Each named turn below is shown by a few rows before and after it. Which turns, in which order, take the first row of each later pair to the second? The first pair is answered.
G (before -> after):
14  16  -6  2  -5  -1  -2  2 -> 17  3  -10  7  1  6  1  7
-12  -5  6  15  14  -1  12  -8 -> -15  6  12  11  8  -7  10  -13
-23  -3  -6  -11  2  0  -6  -18 -> -20  6  -12  -12  -4  0  -6  -17
M (before -> after):
-8  -4  -5  -11  5  7  -8  -2 -> -7  0  -3  7  15  3  6  -3
-5  1  -3  13  5  4  11  -7 -> -5  3  -9  -10  -9  7  -5  -6
-13  17  -10  -5  -11  -4  -7  3 -> -14  -18  10  0  5  -2  -6  4
-2  4  -5  14  -6  9  12  -1 -> -4  -6  -4  -7  -15  13  -2  1
K (before -> after):
-23  -4  -4  -19  -5  1  -4  -12 -> -19  -10  1  -20  -9  0  3  -13
-1  13  -8  12  5  -2  -4  -1 -> -6  4  -8  10  12  -1  -8  -1
-11  -17  -16  -11  9  -3  -15  -4 -> -7  -28  -2  -12  4  -4  -5  -8
Y (before -> after):
0  -5  -7  -1  -5  2  22  -7 -> -3  -9  -2  -4  -6  1  20  -10
18  -43  23  9  9  3  4  9 -> 29  -31  9  23  12  7  8  17
15  -4  21  12  -3  -1  -7  6 -> 22  4  6  17  -5  4  -4  10

Each pair is 2 to 3 turns apart.
22  -3  0  -11  -11  12  -14  17 -> 19  -9  7  18  12  9  3  15 => K, M
16  7  8  8  -2  -1  4  2 -> 6  6  -3  10  12  2  -8  5 => K, K, G
-14  12  12  -12  -8  -11  6  -11 -> -7  -21  15  -15  -2  -3  5  -4 => G, M
-19  -13  -4  -17  2  3  -10  -3 -> -22  -4  -10  -16  -1  2  -8  -5 => M, M, K
16  0  8  2  2  2  2  11 -> 13  0  16  1  4  -1  -1  9 => G, G
13  -8  9  -7  2  3  2  1 -> 12  11  0  0  0  1  10  -3 => G, M, Y
-4  2  5  15  9  1  10  -4 -> -12  -3  -2  -12  -2  6  -11  -2 => M, K, K
6  3  3  0  -21  0  16  -1 -> -8  -22  2  -5  3  6  -9  6 => K, K, M
0  0  3  1  6  -3  -11  10 -> 2  -10  5  0  6  -2  -5  8 => Y, K, K
-10  19  0  15  -2  0  -4  -5 -> -13  -4  -8  -1  0  9  -20  -1 => G, K, M
-29  5  -10  1  10  0  2  -14 -> -25  9  -7  4  4  -3  13  -17 => M, K, M
-17  -9  13  -11  4  2  -8  3 -> -7  12  11  -13  -15  -1  -1  1 => K, G, K
-6  7  -7  11  16  -9  -2  6 -> -5  13  -14  -1  8  -8  -9  6 => M, M, M
7  -7  15  6  11  -8  1  -3 -> 6  12  11  -5  -4  -11  -6  -5 => G, M
5  -42  3  -6  -1  11  16  -1 -> 13  7  17  0  -25  -8  28  -13 => G, K, M
3  -1  -7  14  1  6  20  -1 -> -8  -8  9  14  11  -1  12  -5 => K, G, G
-7  2  -21  4  11  7  -6  5 -> -14  -10  -4  -2  14  3  -14  1 => M, G
14  8  15  6  -13  -6  2  7 -> 1  -6  9  2  5  -1  -20  13 => K, K, M
-20  -19  4  1  12  0  2  -12 -> -26  3  -6  -3  2  -3  3  -19 => M, Y, K
-6  7  3  -3  -14  -6  16  -16 -> -10  12  3  -4  -13  -8  9  -17 => K, Y
16  -21  3  6  16  12  -4  15 -> 9  33  -1  14  5  -4  2  1 => G, M
-9  -9  -19  3  15  8  -7  2 -> -7  -4  -19  11  14  6  6  -1 => K, M, G
6  21  -5  0  -14  -1  8  -1 -> -14  11  -16  -2  8  5  -12  2 => K, K
9  -34  16  20  21  5  21  4 -> 20  2  -39  11  1  20  13  14 => M, G
-9  -15  7  -11  15  1  -29  1 -> 1  24  -4  19  19  -6  -14  3 => Y, M
0  -12  -4  -12  3  3  -11  8 -> 5  5  -2  14  6  -3  14  3 => K, M
12  15  15  -1  -15  -5  0  0 -> 3  -11  22  -4  2  -2  -14  4 => K, M
10  -12  -9  11  23  0  -4  -1 -> 3  -4  -20  -2  17  3  -15  -2 => M, K
-6  8  2  14  22  -8  -1  -2 -> -9  -3  -13  -12  12  3  -18  2 => M, G, K
4  -28  24  7  -10  -3  38  -10 -> 17  6  5  8  -29  -3  42  -7 => K, Y
-24  16  -17  8  -1  2  12  -12 -> -23  0  -19  13  9  7  14  -7 => G, G
-2  -15  12  9  6  -5  -3  8 -> 0  17  -9  4  -6  -5  -9  8 => K, M, K
6  4  7  1  -13  -1  17  -9 -> -3  -16  13  -9  -7  2  5  -8 => K, Y, M
-2  8  -8  -4  -3  1  -4  -3 -> -1  9  -5  6  3  0  3  -4 => M, M
-2  25  -11  6  2  -4  -1  1 -> -8  15  -7  14  10  -3  11  -5 => Y, M, M
2  -17  1  0  10  -1  10  11 -> 13  -3  1  2  -3  -3  16  11 => K, K
-13  18  -1  -10  1  -5  -23  2 -> -4  26  -12  15  9  -3  -2  5 => G, M, M
-7  4  -2  -17  -10  -1  3  -9 -> -5  0  17  -4  -1  -9  9  -10 => Y, K, M
2  -3  0  8  10  13  11  -4 -> 1  -4  8  4  5  11  14  -7 => Y, G, K
18  -11  4  8  1  6  4  9 -> 18  10  -6  1  -9  5  -4  9 => G, Y, M
-9  -2  4  8  15  6  6  3 -> -5  8  -13  -3  4  11  -1  8 => M, G
6  8  -14  2  -5  7  15  2 -> 5  -3  -7  9  5  7  19  2 => M, M
8  -2  -7  8  17  4  -4  5 -> 4  8  3  10  17  -5  -8  1 => G, G, Y
18  -5  -6  8  -2  5  15  2 -> 13  -13  -4  12  9  6  10  4 => K, G
4  5  -8  0  0  5  -18  3 -> -4  -3  11  10  9  -3  -10  -4 => Y, M, G
-8  6  4  -11  -8  -3  6  -17 -> 0  12  -13  -7  -10  2  8  -12 => K, G
10  -19  26  1  0  -2  1  1 -> 14  -2  26  -1  -11  -8  5  -3 => G, G, M
16  -22  5  15  20  6  -3  15 -> 17  25  -17  17  6  1  0  10 => G, M, G
2  -12  6  6  23  -10  -13  11 -> 0  -3  23  -2  13  -18  -12  3 => G, K
4  4  -18  16  18  11  -3  11 -> -12  -12  9  9  26  2  -8  1 => K, G
-3  -12  -7  19  13  4  16  0 -> 0  -10  8  18  8  -2  19  -4 => K, K, G
8  9  -7  -8  -18  -11  -9  5 -> 15  5  -17  9  -8  -6  4  9 => G, M, M
-16  7  -17  -9  0  1  -1  -14 -> -13  -16  -10  -8  1  5  8  -15 => G, K, K
18  19  17  0  -10  -3  -6  2 -> 21  23  3  9  -7  1  3  3 => M, M, Y
2  9  -4  -13  -3  -1  -21  8 -> -4  -9  3  -16  2  1  -21  6 => K, G, K
2  -9  -15  9  9  6  9  6 -> 4  1  -22  -3  -5  7  4  6 => K, M
-7  -4  -32  19  24  15  17  3 -> -14  -23  -25  8  20  19  20  -4 => K, Y
2  7  -15  -10  -33  9  34  -18 -> 1  0  -7  7  -19  7  46  -19 => M, M
-22  7  -14  -6  4  0  -8  -8 -> -25  1  1  3  13  -6  -4  -10 => Y, M
5  3  1  -5  -18  4  12  -9 -> 1  -20  10  -6  -5  6  3  -6 => K, M
-3  31  14  0  6  -17  -37  7 -> 4  27  32  -2  -4  -21  -26  2 => M, K, G
6  13  -7  -8  -12  -2  15  -1 -> -9  1  -21  -5  10  4  0  4 => K, K, G
-17  -16  -18  -8  9  12  -4  -6 -> -18  -20  7  -13  -1  2  2  -16 => K, G
-4  21  -15  -8  -11  5  -14  9 -> 0  13  -16  22  12  7  6  11 => M, M, G
-3  -7  7  -11  -12  9  5  -2 -> 3  -8  -1  -5  -10  14  8  3 => K, G, G
5  -16  -7  2  2  9  3  5 -> -4  -8  17  3  4  -6  -3  -2 => G, Y, G
-6  -15  -1  -6  0  5  6  -3 -> -9  -6  13  -6  0  -4  3  -6 => Y, G
-14  13  -9  -14  -7  -1  -5  -7 -> -17  9  9  -4  0  -9  4  -12 => M, G, M
-21  -2  -7  -9  11  2  -13  -4 -> -12  8  -21  -9  2  5  -9  0 => G, G, G
1  -10  4  -8  -8  8  12  -8 -> -4  5  -4  -6  -9  6  14  -11 => M, K, Y
24  2  -6  10  0  2  8  11 -> 23  -12  1  -4  -4  5  -2  13 => M, G, K
2  -3  2  1  -13  1  17  -4 -> 1  -1  2  10  -6  1  19  -2 => K, M, M
-9  12  -7  -16  -2  -7  10  -9 -> -10  1  5  -19  0  -10  9  -10 => M, G
5  -10  14  -22  -16  -7  -5  -4 -> 8  7  14  13  -4  -13  21  -8 => M, G
-12  -4  3  -2  11  -4  -18  1 -> 0  -8  14  10  13  -6  -9  5 => K, Y
8  -7  -35  -3  -11  17  15  4 -> -2  -17  -20  -20  -22  13  13  -7 => Y, K
9  12  0  5  -4  1  -2  4 -> 4  -13  7  -2  1  5  -3  4 => Y, M
-2  3  3  20  18  0  -7  10 -> -8  0  17  3  9  -7  -20  5 => M, M, G
10  -9  -7  -9  5  -1  -9  8 -> 2  -12  -7  4  16  -1  3  3 => M, Y, G
-5  7  21  8  5  -12  -3  -3 -> -6  24  -2  5  0  -8  -8  0 => G, K, Y
-9  19  -15  -2  4  -4  -18  2 -> -4  -23  17  -2  10  -4  -6  0 => M, K
-2  11  14  2  1  4  6  -7 -> 2  -7  16  -3  3  9  4  -2 => M, G, M
10  2  27  -1  -20  -11  9  -5 -> 19  14  9  -3  -27  -4  3  4 => G, M, K
8  0  -9  -8  -5  5  -22  14 -> 12  -11  10  18  11  1  1  11 => M, K
-2  -2  -14  5  5  11  -19  22 -> -11  -10  -11  -8  0  12  -21  15 => Y, Y
4  -5  27  6  4  -3  7  7 -> 11  18  5  -9  -13  2  -7  13 => Y, G, M
3  3  13  -13  -13  -9  -8  -5 -> 8  17  -4  -2  -7  -5  -13  4 => Y, G, K
2  20  -5  1  5  -1  -18  9 -> -9  10  3  6  18  -4  -17  5 => K, M, G
-12  -2  -9  -21  -15  0  20  -11 -> -2  -8  -8  -8  -11  2  32  -8 => G, M, K
3  -22  10  -10  -5  7  7  -2 -> 4  -7  0  -20  -17  8  0  -3 => M, M
9  20  1  -16  -12  1  -4  7 -> 6  11  -16  -10  2  11  -9  15 => K, G
11  18  -17  10  4  7  -5  10 -> -15  -10  7  1  21  1  -16  0 => K, K, G
-1  -17  2  12  14  -1  0  7 -> 8  16  -11  2  -12  -2  3  5 => K, M
1  4  -16  -16  -16  5  -2  1 -> 4  -13  17  3  -4  -4  15  -4 => M, K, G
-4  22  0  -9  -11  -15  -7  -10 -> 5  -29  5  -9  4  0  -7  1 => G, M
-10  4  1  -1  8  -2  2  -13 -> -6  -9  -2  -10  4  5  -3  -9 => G, G, M
-1  -8  9  11  4  -7  11  9 -> 5  -8  13  -3  -9  -6  5  11 => M, M, K
-21  -3  -25  -14  -5  7  7  -3 -> -29  -14  -7  0  11  1  12  -8 => G, M, G
15  13  -15  15  -1  6  11  6 -> 6  -10  -25  -6  -3  17  1  5 => G, Y, M
10  0  6  16  4  1  18  -2 -> 13  4  -15  -7  -12  9  1  4 => G, M, G
1  -16  -10  -7  -18  10  -7  -3 -> -6  -16  7  19  0  1  10  -10 => M, G
7  19  -15  -16  -27  0  -12  3 -> -2  -27  -10  17  22  9  -1  10 => K, G, M
-12  17  1  16  8  -6  0  7 -> -9  -2  8  -8  0  -2  -20  13 => G, M, Y
-3  10  -2  -2  -9  -2  16  -8 -> -11  9  -4  -8  -7  -2  8  -10 => K, Y
15  16  -5  -15  -28  3  -3  6 -> 11  27  -1  0  -24  -4  12  -1 => Y, M, M
-2  29  -8  1  -1  1  -3  -1 -> 1  0  -20  -6  7  16  -10  10 => G, G, M
1  -14  12  -13  -6  0  -14  3 -> 4  17  0  16  7  -6  -6  6 => Y, M, K
-7  -9  -11  -1  4  2  -1  1 -> -12  -7  1  -5  3  -4  -4  -2 => Y, G
11  -12  19  7  8  1  -1  5 -> 10  24  4  3  -8  -4  -1  0 => G, M, Y
-2  16  22  11  10  -13  8  0 -> 4  31  -3  8  -2  -6  13  1 => G, Y
-8  22  -1  15  4  -11  1  -5 -> -3  -16  5  -18  -8  0  -16  2 => G, M, K
-8  -9  -19  -7  15  8  -13  7 -> -20  -9  -9  -1  21  2  -4  -3 => M, Y, G
16  -2  -8  -11  -13  6  -25  10 -> 12  -12  4  28  15  1  1  8 => K, M
